First come named turns, each shown by rows before and after it. For each pair of rows after them, which turns, in which order, take the first row to the second? The first pair is done for you.
K847:
|   9 |   1 |  11 |   3 |  -1 |  -5 |  -3 |   1 |  -5 | -10 |  -4 | -20 |  -5 | -39 |   1 |   1 | -12 | -> |  -6 |  -6 |  -4 |  -1 | -16 |  -1 |  16 |  15 | -33 |  -1 | -18 |   1 |  -7 |  -1 |  14 |   1 |  -6 |
|  -1 | -10 |  -9 |   6 |  11 |  -3 |  18 |   8 | -60 |  18 | -20 |  19 |  25 |  -4 |   2 |   3 |  -5 | -> |  18 |  12 |   5 |   1 |  19 |  15 |   5 |   7 | -26 |  20 |  22 |  -7 |  33 |  -6 | -15 |  42 | -13 |
|  15 |  41 |  14 | -19 |   3 | -15 | -55 | -42 |  25 | -14 |  22 | -36 |  -8 | -19 | -11 |  18 | -25 | -> | -23 |   3 | -16 | -13 | -20 | -40 | -26 | -33 | -42 | -11 | -45 |  17 | -22 |   6 |  21 | -40 | -11 |
K80:
|  15 |  -2 |  -9 |  23 |  29 |  -5 |  16 |  -3 |  10 |   8 | -19 |   4 |  19 |  -5 |   0 | -29 |   6 | -> |   8 |   8 | -21 |  16 |  20 |   0 |  23 |  -2 |  -1 |  12 | -19 |   8 |  22 |  23 |  14 | -21 |   5 |
|  -3 |  -2 |   6 |   1 |   4 |  -6 | -14 |   0 |  15 |  -2 | -14 |   3 |   4 | -31 | -20 | -16 |   5 | -> | -12 |  -8 | -11 |   7 |  -4 |  -9 |  -2 |  -4 |  17 |  -1 | -14 |  25 |   1 |  -2 |   2 | -23 |   9 |
|   1 |  17 |   3 |  -9 | -22 |  26 |  10 |  19 | -35 |   2 |   5 | -23 |   0 |  14 |  13 |  28 | -14 | -> |  10 |   2 |  24 |   4 |  -5 |  18 |  -4 |  21 | -19 |  -5 |   4 | -36 |   0 | -37 | -14 |  14 | -12 |
|   7 | -21 | -14 |  -8 |   1 |  -6 |   2 | -15 |  18 |  -1 |   1 |   0 |  -3 |   7 |   6 | -14 |   0 | -> |   6 |  -9 | -19 | -17 |  -6 |   2 |   2 | -17 |   5 |   1 |   0 |  -6 |  -1 |  19 |   9 |  -1 |  -4 |
K68:
| -11 |  -8 | -11 | -15 | -10 |   8 |   5 |  -3 |  19 |  24 |  -8 |  43 |   8 |  42 |  -8 |   5 |  22 | -> | -12 | -17 |  -5 | -11 |  -3 | -14 |  -5 | -17 |  15 |  16 | -30 |  44 |   6 |   9 |  -8 | -29 |  23 |
|   4 |   1 | -22 |   3 |  11 | -25 | -21 | -47 |  37 | -12 |   6 |  18 |   1 | -12 |  35 | -24 |  -6 | -> |  14 | -31 |  19 |  12 |  19 |  -5 |  -7 |  10 |   7 |  -2 | -12 |  -1 |  -4 | -68 | -21 | -10 |   0 |
| -35 |  23 | -19 | -23 | -22 | -17 |   4 |  -2 |   5 |  18 |   1 |  27 | -12 |  50 |  -1 |   7 |   2 | -> | -35 |   4 |  -6 | -19 | -16 | -41 |  -6 |  -9 |  -7 |   8 | -30 |  25 | -15 |  -5 | -12 | -36 |   3 |
K970:
|  -5 | -30 | -17 |  18 |  -8 |   5 |   4 | -11 | -13 |  -8 |  -4 |  15 |  -1 |  10 |  36 |  -5 |  -3 | -> |  12 |  -4 |  -3 |  10 |   9 |   6 | -22 | -29 |  21 | -11 |  23 | -11 |   5 | -14 |  16 |  11 | -11 |
| -17 | -24 | -32 |  19 |  -2 | -25 |   6 | -40 |  14 |   2 | -32 |  34 |  -8 |  -7 |  25 | -54 |   4 | -> |   2 |   6 | -25 |   8 |   8 | -24 | -20 | -65 |  42 |  -9 |  -5 |   4 |  -1 | -28 |  20 | -39 | -14 |
|   0 | -13 |  31 | -12 |  19 |   1 |  -2 |  20 |  -2 |  17 |  -9 |   8 |   6 |  -7 | -37 |  15 |  20 | -> | -10 |  -5 |   2 |  -9 | -19 |   3 |  18 |  11 | -37 |   2 | -15 |  14 |   0 |  24 |  32 |   2 |  -3 |
|   4 |  -4 | -11 |  10 |   5 |  16 |  16 |  10 |  35 |   5 |  29 |  22 |  -1 |  49 |   0 |  28 |  14 | -> |   5 |   2 | -14 |  10 |   2 |  16 |  15 |   6 |  36 |   4 |  34 |  17 |  -2 |  50 |   6 |  30 |  10 |

Between the rows of a pair lie two turns.
|  -3 | -25 |   4 |   3 |  -6 |  -5 |  10 |  19 | -17 |   4 | -16 |   1 |   1 | -19 |   1 | -11 |  -2 | -> |   5 |  -1 |   0 |  -3 | -14 |  14 |  10 |  18 |  -7 |   8 |  13 | -12 |   5 |   5 |   9 |  22 | -11 | => K847, K970
| -12 |   8 | -44 |  14 | -22 | -14 |   4 | -32 |   8 | -15 |  -9 |  20 |   6 |  28 |  45 |  -8 |  -7 | -> |  15 |  36 | -20 |   3 |  -9 |   6 | -19 | -31 |  32 | -12 |  27 | -21 |  15 |   4 |  16 |  34 | -18 | => K847, K80
|   0 | -12 |  -3 |  17 |   3 |  12 |  -5 |  13 |  11 |  -8 |  12 |   1 |  11 | -22 |   4 |   0 |  -6 | -> |  -5 | -14 | -12 |  16 |  -3 |   7 |  -1 |   7 |   9 |  -9 |   7 |   9 |   9 | -11 |  15 |  -7 |  -7 | => K80, K68
| -16 |  20 | -14 | -25 |   8 |  14 |  10 |   9 | -34 |  16 | -19 | -27 |  15 |  17 | -18 |   6 |   1 | -> | -14 |  31 | -14 | -30 |  19 |   4 |  -6 | -12 | -11 |  15 | -11 | -28 |  19 |  11 | -25 |   0 |   6 | => K68, K970
|   2 |  28 |  -7 |  -4 |  14 |   1 |  -7 | -18 |  20 |  22 |  13 |  30 |  15 |  33 |  -9 |  21 |  20 | -> |  12 |   7 |  23 |   5 |  28 |  -6 | -12 |  -2 |  13 |  16 |  -5 |  15 |  12 | -31 | -41 |   5 |  21 | => K847, K68
|  -6 |  12 |  -1 | -17 |   5 |  -3 |  -5 |  -4 | -18 |  20 | -19 |   9 |   2 |  17 | -21 |   6 |  12 | -> |  -5 |  16 |   0 | -15 |  -1 | -12 |  -6 | -15 | -30 |   9 | -28 |   4 |   2 |   2 |  -3 |  -9 |   1 | => K970, K68
|  10 |  17 |   1 |  -1 | -32 | -29 | -40 | -52 |  44 |   3 |  13 |   8 | -19 |   7 |   5 | -19 |  -2 | -> |  -9 |  -5 |  -7 |  -4 | -31 | -23 | -19 | -22 |  23 |  25 |  -7 |  44 | -20 |  47 | -16 | -13 |  25 | => K970, K80
|  12 |  37 | -11 | -33 |  18 | -31 | -45 | -31 |  -1 |   3 |   1 | -17 |  14 |  -4 |  -4 | -15 |   2 | -> |   1 |  -4 |   1 | -23 |  25 |  -7 | -14 |  30 | -17 |  30 |  -9 |  12 |   9 |  21 | -47 |  14 |  32 | => K970, K68
|   7 |  32 | -24 | -11 | -14 |  -7 | -19 | -28 |  26 |   3 |  12 |  -5 |   7 |  37 |  32 |   7 | -16 | -> |  -8 | -16 |  -6 |  -3 |  16 | -27 | -19 |  -3 |  19 |  23 | -33 |  30 |   3 |   7 | -29 | -23 |  26 | => K970, K847
|   6 |  16 |  -3 |  11 |  -2 |   4 |  -6 | -17 |  43 | -12 |  49 | -11 |  -2 |  16 |  25 |  10 | -12 | -> | -21 | -12 | -22 |   9 | -21 |  -6 |  21 |   1 | -14 |  -6 |  -4 |  22 | -10 |  35 |  41 | -23 |  -3 | => K68, K847
|  23 |  15 | -18 |  -6 |  -2 |  -3 |   4 |   4 |   7 |  -7 |  23 | -19 |  23 |   9 | -12 |  28 |   3 | -> |  10 |   4 | -36 |  -2 |  -1 | -21 |   4 |  -7 |  10 |  -4 |   7 |  13 |  18 |  29 |  -5 |   3 |  17 | => K970, K68
|  -3 |  -4 |   0 |   7 |   5 | -22 |  -8 | -13 |  -1 |  -8 | -14 |   3 |  -2 | -16 |   4 | -23 |   3 | -> |   3 |  21 |  -3 |  -5 |   2 |   1 | -10 |  -7 |  10 |   3 |  19 |  -8 |   4 |  16 |   0 |  22 |  -1 | => K847, K970
|   8 |   5 |   2 | -13 |   9 |  14 |  -1 |   5 |  -7 |  -1 |   5 |   7 |  -8 |   6 |  -2 |  16 |   8 | -> |   6 |   2 |   2 |  -9 |  11 |  -1 | -10 |  -6 | -10 |  -5 | -12 |   9 |  -9 | -14 |   1 |  -8 |   7 | => K68, K68
| -13 |   1 |   2 |  -5 |  -6 |  -9 |  -2 |   2 | -32 |   8 | -20 |   9 | -12 |  -1 |  12 | -20 |  13 | -> |   3 |  12 |  19 |  -6 |   6 | -11 | -20 | -10 |  -4 |  -1 |  -1 | -11 |  -8 | -33 |  -2 | -15 |   9 | => K847, K847
|  12 | -21 |   1 |  34 |  15 |  22 | -13 |  17 |  26 |  -5 |   5 | -15 |  11 |   6 |  -6 |   4 | -15 | -> |   5 | -27 |  -9 |  35 |  18 |  13 | -11 |  13 |  31 |  -2 |  -2 |   2 |  10 |  19 |  -3 |  -9 |  -7 | => K68, K970
| -16 |  12 |   0 |  12 |  -5 |  -6 |  -5 | -15 |  24 |  -5 |  11 |  -8 |  14 | -10 |   0 |  -3 |   0 | -> | -11 |   8 |  11 |  12 |  -6 |   6 |   1 |   2 |  19 |   1 |  15 | -14 |  13 | -11 | -13 |  14 |   1 | => K68, K68
| -18 | -16 | -14 |  11 |  -4 |   2 |   9 |   4 |  -7 |   0 |   0 |  20 | -12 |  47 |  32 |   4 |  17 | -> |  -2 |  17 |  13 | -20 |   8 |  19 | -14 |   9 | -15 |  13 |  10 | -26 |   0 |  25 | -12 |  40 |   9 | => K80, K970
|  -7 |   1 | -13 |   1 |  -2 |  -6 |  -7 |  -9 |   6 |   1 |   3 |  11 |   3 |  11 |  11 |  -1 |   0 | -> | -9 | -8 | -9 |  2 |  4 | -8 | -6 | -2 |  7 |  3 | -2 | 16 |  2 |  6 | -4 |  0 |  9 | => K970, K970
| -10 |  -1 |   0 |   3 | -18 | -16 |   1 |  -6 | -28 |  -8 | -15 |   0 |  -1 | -13 |  17 | -15 | -16 | -> |   4 |  13 |  18 |  -4 |  -5 |   3 |  -8 |   5 |  -6 |   1 |  15 | -20 |   5 | -18 | -14 |  25 | -17 | => K970, K68
|  10 |  20 |   8 |  -2 |  17 |   0 | -23 | -22 |  34 |   5 |  32 | -17 |   0 | -11 | -12 |  11 |   0 | -> | -19 |   9 | -21 | -14 |  -7 | -16 |  -1 | -19 | -31 |  12 | -23 |  13 |  -3 |  20 |  15 | -22 |   3 | => K847, K80
|  -9 |  11 | -19 | -10 |   8 |  12 |  -8 |  -8 |  32 |  12 |  28 |  20 |   7 |  55 | -11 |  31 |  16 | -> | -16 |  -1 | -27 |   1 |  12 | -22 | -20 | -40 |  40 |  -6 |   4 |  32 |   0 |  26 |   7 | -24 |  18 | => K847, K80
|  17 |  -5 |  19 |   5 |  -7 |   6 |  -2 |   4 | -24 | -15 |   1 | -34 |  -5 | -48 |  15 |  -2 | -22 | -> |  16 | -17 |  26 |   5 |  10 |  24 |   8 |  35 |  -6 |   5 |  14 | -17 |   0 | -19 | -25 |  34 |   2 | => K68, K970
